One turning vector, and how many ticks it has turned:
The counts run from 0 to 231.
[-16  10  28   5 -14 -10  32  10 -12  -3  13   0  35 -13 -11 -15 -41  -3
 -14   1 -43 -12  -6  -3  -4   1   9  -7  12  13   7 -16  49  17 -14 -10
  38 -14  23  26  26  21  11  11 -30  22  22   5  -9 -12   8 -32  -1  24
   2  -3   5  -6  12 -28  11   2   9  28  13  31  -9   5 -16 -18  20   1
  15  11] : 141
[-11  -7 -10  -5 -15  -2 -25  15 -23   0   0   7 -16  -2  -5  10   6   8
  -4   0   8  -2  13 -53 -41  25  42   1  -5  -1   8 -18 -11  11  40   5
 -21  19 -17   7  26   1  12  -8 -10  42   4 -11  11  -7   3   7  54 -15
 -11  34  14  14   3  32  14  17  10  -4 -33  14   2 -20   1  -5  -6  -5
  -2  19] : 218
[  8 -36  23 -23  20   4 -20  -9  -6   4 -20 -16 -15 -20 -11  10  -2  -4
  15   5  21  10 -28 -16  17  30  -6  -7 -38  -6 -17  19 -23 -41  -5 -11
 -14  -1 -40  -3  -1  12  -7   3   3 -11   9  43  24  21   3   9  20 -21
 -22   6   2  29 -31  32   9   9 -24 -11 -15  14  -1  -6  14  12 -23 -14
  -7   0] : 206
[-25  -6 -28 -32  10  48   0   9  38 -14  20   0 -19 -23  13 -13  17  -3
 -29  10 -20 -12   5 -21  12   8   7 -31   7  -5   2 -21 -16 -14  11  29
   0 -15 -17 -15   6   1 -10 -14 -23  36 -19  -6  10 -11  -7   7  -2  -5
  -3   3  -4 -22 -12  14  17   6  21  -1 -10  -3   7  -4 -55 -10  21  25
   4   3] : 102
[ -7  -4  -9  16  -2  26  -5  46  25 -10  15   9 -12 -15 -25   3 -10  16
  -9  10   8  11  -4  56  14 -22 -18 -19   0  -9   3 -12  -8  -9  -6 -18
  -6  -9  12 -45  -3   0  18   8 -19  -9   4  13 -10  17 -30  18  22  -9
  -6   2 -13  -9  19  31  28 -13 -15  10  21 -29  22   4 -17  14   9 -11
 -33 -30] : 172
[  8 -21  35 -36  12  -1  12   5 -51  17 -10 -34   4  -5 -14  -1 -40 -12
   1  10   9   6  25   2  16  14   2   9 -20   1  -1  22  -5   7 -21  25
 -13  19   8 -27 -13 -11  13   3 -10   6  31  34  21 -18  19 -18  22 -33
 -24   5   7   2  22  29  -8  13   4   1  12  22  -5  30  19  17 -16   1
   7 -23] : 82
[-22  -8  23   3 -13  -5  34   8 -15   9   1 -13  45 -19 -21  -6 -43  -5
 -24 -12 -24  -9 -24   4   1  11   5  -8  15   9  18 -11  41  14 -14 -16
  41 -10  18  12  16   5  21  16 -22  18  20  17   6  -4  -5 -25   3  13
  -3   9   4  -4  -2 -22  20  -5   2  17   4  28 -15  12 -21 -14  17 -17
  11  15] : 142
[  3   3  43  -5   2 -35  25 -23  -2 -30  -6  20  -7 -11   5 -13  -9  -8
  16 -19 -25   4  22 -20  19   4 -14  14  -1 -15  19  17  22  10 -18  10
   6   0  18  18   1 -27   8  -4   8 -10  23  -2 -19 -25  29 -38 -12  23
  -2  -4 -21  16 -25 -26 -26   6   7  36  13  -1  -9  19  39 -11  16  12
   8   0] : 53
[-31  41 -14 -15  20  15  -8  19  21 -16  24  33  -4 -31   0   7  19   8
 -11 -23   7   1   9  -3   4 -30 -11   9   6  13  -1 -44  12 -16  -3   6
  18 -22  -1   7  32 -21  -3  -4 -10  25  -6   1 -38  15  16 -33 -17  15
  24  21   1  -9  -9 -28 -23  16   7  -2 -11 -20   5 -15 -22   3  18  13
   9  24] : 15
[-14  12  -2 -20  -8  12  -2  32 -25  30  -3 -11  -2  -2 -16   8  -5  20
  26 -14   7 -14  15  32  31  13  -7 -12 -10   9 -11  21 -27  -8 -14   8
   3 -23 -31 -15 -28  10  18  -3 -10 -13  37  20  15  -6   3   7   0 -16
   2 -36  14  -2  55   2 -14   2 -12 -14  29 -10  24  23 -17  22  -8  -4
   5 -25] : 197
[-20 -10  58  26  -9 -14  -3  -4   8   4 -24   7   2   4 -20  18  19   9
  12  15 -32 -16 -28  31  20   3 -21  15 -11   7 -12   7 -13 -10  -6 -31
   4 -17 -11  21 -17   9  16  24  26 -25  -2   6   1  32  11  20   2  16
   3  -1 -12   5   2 -20  19  18 -21  18  15 -20  24   9  43   6 -36  -2
  -1  -8] : 37
[ 18  35   6 -20  19   4 -33  12  28  -5  17  26 -47 -12  -2  14   8  -3
  18  26 -13 -11  31 -11  -2 -26  -2   3 -21  -8   0 -31  10 -10  -3   7
  17  12 -19  -9   6  39  11 -20  -9 -16   1  17 -13   1   9   3  18 -13
  27 -23  14 -24  19 -13 -22  33 -14  19   9  21  26 -15  11   1 -10  15
  25  -6] : 210
[ -2 -30  20  20   4 -18 -10 -10  16 -12 -48   4 -17 -16 -29  20  -7  14
  16  10 -28 -29  -8  33  -1  26   5  20   2 -37  10   3 -14 -24   4  -2
 -33  -2 -31   6 -20   6  12  15  33  18   6   4  11   9  18  24   3   8
  -3  -6 -10   9  11  -2  33   5 -23  31   7 -17   6  10  16   8 -25   9
 -15  -3] : 135
[  2 -30  29 -21   9 -18 -26 -20 -15  27 -46 -23   3  12 -17  18 -15 -20
   9  -4  -7  -9  -3 -20   2  25   7  22 -12  -6  13  19 -39 -19  15 -12
  14   1 -28   2  -4  24  27   5  -7  13   7  33  22  -1  13  18  16 -31
   0   0  16  21  12  11  10  29 -21  18  -7  28  -3   1  19  -1 -31   3
  -6   7] : 108
[ 32  20  19 -10  20 -14  -4  15   6  12  37 -13  -8   6  15 -28  -3 -11
  -6   8  23  31 -11 -13   7  -4 -14  -4  -5  18 -19   9  15   7 -15 -20
  37  17  17   7  26  28  10 -11 -36 -21  34  30  13  -3  -1 -29  25  -4
 -17 -19   0  -6   3   4  -3   0  -4  -3  11  36  15 -27   1 -19  36 -14
   4  27] : 69
[ -7 -14  38 -19  -1  19   1  14   4 -27  20 -30 -10 -11  32 -41  29  -7
  -2  -9 -13  20  -9   1  21   6 -14 -17 -19  21 -44  40 -25   8   3   6
 -10   0 -10  16  10 -14 -17   3  -9   9  22  20  21   9  16 -19   3  25
 -34 -11  -8   7   0  29  12  -2  20   6  20 -16  18 -11  13  -8   6   1
  -9  26] : 66
[-22 -14 -14  14   9  -7   5  27 -12   1  24   2  16   7 -12   1 -12  21
  -3  -6  12   8 -29  10  -8  -6  14  -9   5 -16  -3  -6  -2  -7  33 -24
 -12  -4  21 -12  26  -4  16   7 -14  31   1  -3   4   2 -26   6  32   7
  -3   8 -24  18 -21  14  47  -7 -15  16 -37  15  13 -22 -26 -18  44  -6
 -24  26] : 32
[ -5  20   3  12  31   4 -26  11 -13  10   4   7 -14   2   1  17  12  24
  32  36   4  -3   1 -29 -23 -11  14  16 -28  -2  -2 -22  -2   7  34  -1
 -25   5   7   3   1  24  -8   4  30  40  -9 -10  33   7  -7  -4  52   1
  -8  12  -3   2   4   3   0   7  -6 -36  -1  14  23 -13  16   5 -16 -34
   4  27] : 121
[-28 -21  12   4 -10   1  29  15 -21  18  -4 -19  47 -25 -33   5 -42  -7
 -34 -21  -3  -2 -36  11   7  18   7  -6  13   3  22  -4  31  11 -13 -20
  29 -14  12  -3  12   4  25  19 -29  19  16  21  20   6 -10 -19   1  17
 -11  20   3   1   0  -7  38  -9  -5  10   1  15 -20  14 -25  -6   7 -22
 -10  13] : 143
[-17  -2 -23 -30   9  58   8  11  40 -12   4  -8 -16 -32   4  -8   6  -7
 -27   8 -23 -13   9  -2  23   6  -3 -31  12  -9   5 -18 -22 -22  -4  25
   7 -14 -24 -28 -10   4  -6  -9 -22  22 -14  -2  12  -3   0  15  -8 -13
   8  -8  12 -18   7   5  13   3   8  -6   9 -19  19   4 -60  -2   4  22
  18  -8] : 101
[  1  -1  43 -17 -16 -19  42   3 -27 -17 -11  -3  16 -18  -5 -21 -40 -10
   2 -28   3   4   7  17  16  17 -10  10   5  -9 -10  32   2  -2 -34   0
 -10   9  -3  -6   5 -42  22   8 -15  -4  40  28 -12 -16  35 -39  -6   3
  -4  -7 -13  28 -12  -8 -10  -1 -10  26   3 -13 -20  13  -1   3   8   4
   2  -1] : 55
[-23   3  17 -25 -23   6  46  -3 -12   7   1 -21  47 -10  -8 -17 -37   1
 -14 -15 -30 -12 -15  22  19   8   7  -4   7  -1  -4  18 -16 -12  -1  -6
  20 -22   2  -7  -3 -20  16  17 -35  30  -3  10  12  -7   7  -1 -22  17
  10 -11 -14  21  -2 -33  23  -2  -5  25 -11  -1   7   2 -48  -6  16  31
  17  12] : 29
[ 17   3  10 -27  20  12 -44  16  13  -7   2   0 -42 -19  -1  10  13  -2
  19  21  22   5   4  -2  -5 -14  -3  11 -35 -13 -30   0 -20 -29  12  -3
 -14  18 -34 -13   7  25  10  -6   1  -8   7  42   6  23  13   9  27 -16
   4  -8   9   7   8  25  -2  31 -25   4  -3  15  19 -28  20  10 -20   7
  -1   9] : 208
[  0 -15  21  -7  20 -16  -5  13 -29  -9  15  15 -23  29  20  -9   3   7
  13   9   8   7  24 -35  -8   9  -6 -14  -2  -2 -26  18 -23  12  12  10
 -27  22  24  -5  22  -8  -7 -12   9  30  20 -17 -12 -36   2  -9  50 -45
 -21  -8 -22  21 -31  21 -16  11  18  -1  -8  15   2   8  18 -12  21 -11
  -2   4] : 192
[ 18 -12  46 -35   7  21  -7   1 -15  -1   3 -36  -6  -9  10 -26 -21 -27
 -23  12  16  32   1  -8   0   8 -14   1 -20  10 -24  20 -12   3 -21   6
   9  12  -2 -16   5  -5   8  11 -21  12  19  40  37   7  25 -13  37  -6
 -36  12  14   1 -16  25   6   5  11  -5  27  -4  -6   0  14  12 -17  12
   6   9] : 180
[-40  25  -2 -22   7  20   8  33  -5 -17  17  15   2 -35   6   0  22   0
  -4 -35 -14 -15  14   0  16 -29  13   3  -5  10 -28  -4  -4   0  15  13
   1 -16 -15  -9  22 -18  -2  -7  -5  37   4  18 -23   3  -2 -39 -30   3
  29  -2  -2  17   8 -23 -19  22  -5  14 -14  -9   1 -16 -35   7  16 -13
   2  27] : 226
[ -4  22 -23  -5  19 -11 -18   4  25  16   1  23 -25   3 -16  14  10  -4
  -3 -32  26  12  32  -4  22   3 -20   1  14 -19  56 -18   6   7 -14   2
  46 -15   2  -6 -11   0  40 -25 -26 -34  31  -7  -6 -11   3  -4   3  -2
   0  -2   7 -33  10 -10 -24  -1   5  14   4  -9   2  12   9 -10  30   8
  -2 -15] : 185
[  4 -11  26   2  19 -36 -17  17 -34   6  11  15 -12  28   9   4  -7  11
  26   5   8   0  21 -37  -2  18 -14 -15  -5   5 -16  15  -2   7   9  12
 -15  14  20   6  14  11   0 -19  11  21  37 -13  -8 -39   1 -17  46 -33
 -23 -20  -8  13 -19   9 -23  11   7 -12   8  29  -9  22  25  -8  20 -23
   7  -5] : 193
[-17 -30  43  -8  -7  26  16  10   8 -23  -5 -20 -11 -14  19 -38  38   5
   4 -10 -31   8 -19   8  30  17 -14 -18 -11  18 -29  40 -28   5  -2   4
 -10 -16 -16  19 -10 -10 -14   8   0   3  19   2  30   9   8  -8  -4  16
 -27  -6 -13   6  -1  22  16 -10  24   7  36 -35   6   8  14  -8  -9 -11
  -8   9] : 65
[  5  -9  16   2  23 -40  -5  12 -38  17  -5   7  -8  30  -1  11 -17   7
  32  -3  10  -8  11 -17   7  27 -13 -11   1  -2 -11  24  -2   6 -13   7
  -8  10   7  10   5  22   8 -15   8   7  53   3  -6 -32   6 -15  34 -25
 -22 -30  -5  11   7   1 -27  16  -5 -14  19  33  -5  31  27  -4  15 -20
  15 -14] : 194
[ 13  22   2  -3 -17  -8  24  41 -21 -15  17  -2   4  -7  -8 -14 -32   3
  -9 -22  28   9  11  38  -6   6   4   7   9 -11 -24  13  -4  -2 -17  -4
 -29  20  -2 -37  13 -34  25   1 -25  15  41  25  -5 -14  17 -13  24  -7
  -2  -8 -16  16  17  17  11  -1 -20  20  -3 -15   7  -6 -30  14  15  -5
 -21   1] : 57
[-20  10  64 -13   5  30  12  19   9 -10  18  -8  -3 -10  -2 -12  14  -1
  -2  23 -38 -16  -9  36  12 -41 -23   9 -15  10 -46   2   1  -2  -4  -9
  -3  -3   4  -4  -5   5  -1  27  14  -1  -7  18   2  23  18   2   1  21
   8  -4 -10  -3  -5 -14  16  19  -2  25  20 -26  35  -3  19   7 -26  18
  11   7] : 39
[ -8 -26  23  -1  -1   8  26 -19  15 -14 -21 -15 -12   2  -3 -15  15  15
   7  11 -30   3  10  18  16  18  -5   6  -8 -20  41  17 -31   6  18   5
 -28 -16  11  -7 -44 -29   6  14  20   5 -11 -14  24  -2 -10  16  -3  10
 -22   3 -43   3  10   9  20 -15  13  17   3 -44  32  12  14   2  -1  21
  -7 -15] : 162
[ -1 -10  13   2  10 -35  -4  16 -37  28 -14   5  -1  18 -16  11 -23  15
  34  -5   5 -11  11   0  14  25 -12  -8 -11  -4  -1  23  -4  -2 -22   6
   2  -4 -11   3  -9  25  18 -16  10  -8  52   9   7 -18  12  -6  18 -24
 -15 -37   5   4  29  -3 -33   8  -7 -15  26  22  -8  40  17   9   2 -18
  11 -24] : 195
[-16   1  66   4 -12  11   6   4   9  -4 -10  -4  -3  -1 -14  -1  20  -1
   6  14 -38 -20 -23  39  15 -17 -22  16 -24  10 -30   5  -9  -6  -9 -21
  -2 -12 -11   6 -20   8   6  30  18  -5 -10  20   7  23  20  22  -2  17
   4  -4 -13   8   2 -17  18  15 -12  21  24 -32  27   2  35  12 -40   9
   0  -4] : 38
[ -1 -46  23 -12  12   1  -2 -19   1  10 -17  -6   0 -16 -12   8  -2   5
  10   0   7   4 -44 -36  25  49  -2 -18 -29   7   0  26 -14 -41  -2 -10
  -1 -13 -26  14   0   7 -12  -5   2 -18   1  27  20  16  -4   4  14 -20
 -19  10  -1  25 -46  24   8   3  -7 -18 -12  22 -13   2  11  -6  -4 -23
  -5  -2] : 205
[ -1  18   1   9  38 -13 -31  11   3 -12 -13  -1 -33  10   2  20   0  12
  16  18   7 -17  11   8  -8 -14  -1  30  -4 -39 -16 -12 -14 -12  33  28
 -38  13  -7  -3 -14  14  12  -2  39  53  11 -17  27  -7  19  11  29  22
  -9 -16 -22 -11   8   0  12   3  -6   0   6 -12  19  -1  13   2   4  13
   8  26] : 23
[  2   2   1  14  40   3 -22   1  -3  -2 -28  -8 -24   1  -3  19 -15   6
   7  23  17 -12   3   0 -12   3   2  25   3 -41 -14 -12 -27 -18  29  19
 -44   8  -7 -21 -16   4  10   9  37  59   4  -6  42  -5  13  16  41   7
 -21  -4 -20   8  -4  10  18   7 -14  -7   1 -15   5   7   4   9  -9   0
  -2  21] : 22
[-15  23  10 -36  -1  26  34  -4   7 -12   4 -15   7 -45   2  -9  -4   3
  -1 -13  -1  -3  -1   4  23  -5   9  13 -12   4  -4 -11 -13 -30  -7   4
  -3 -23 -25 -12 -13 -33  -7  19 -11  12 -16  29  14  14  23 -25 -40  22
  21   3 -11  16   4 -28 -13  11 -13   7 -13 -14  13 -13 -44  12   4  28
  21  20] : 127
[ -6 -16  25   4 -10  -7 -16   1  18 -26 -36  -4 -22 -15 -17  11   3   8
  15  10 -40 -29  -1  37  -6  10   1  18  -4 -25 -17  -3 -17 -14  19   6
 -40   0 -31   2 -19   8  12  13  32  27   3   9  11  10  24  19  -5  18
   2 -10  -8   6  24   8  37  15 -15  34  11 -17  18  -4  15   6 -33  21
  -7   5] : 136
[-22 -13 -25 -21  21  31 -10   7  36 -13  21   2 -23 -19  17 -13  18   9
 -33   5 -18  -8  -2 -40   1  12  10 -34  13  -3   3 -22  -6 -17  18  25
  -5  -8 -12   2  20   9 -10 -21 -17  33 -14 -21   4 -15  -1   5   7  -1
 -11  13  -6 -11 -28  25  15  -1  28  -1 -23   9   7  -9 -32 -21  33  20
  11  17] : 103
[ -9  -1  28  -2  -4   1 -16  16  17 -37 -15  -5 -23  -7  -4  -3  15   7
  10  14 -50 -25  14  27  -7 -12   5   9   0 -12 -25  -4 -11  -4  18  16
 -32   8 -26   6  -3   9  10   7  14  35   5   2   5   8  28  11  -1  28
   8  -9  -5   2  28  -1  30  22  -4  42  17 -24  27  -8   9   1 -25  37
  -2  21] : 137
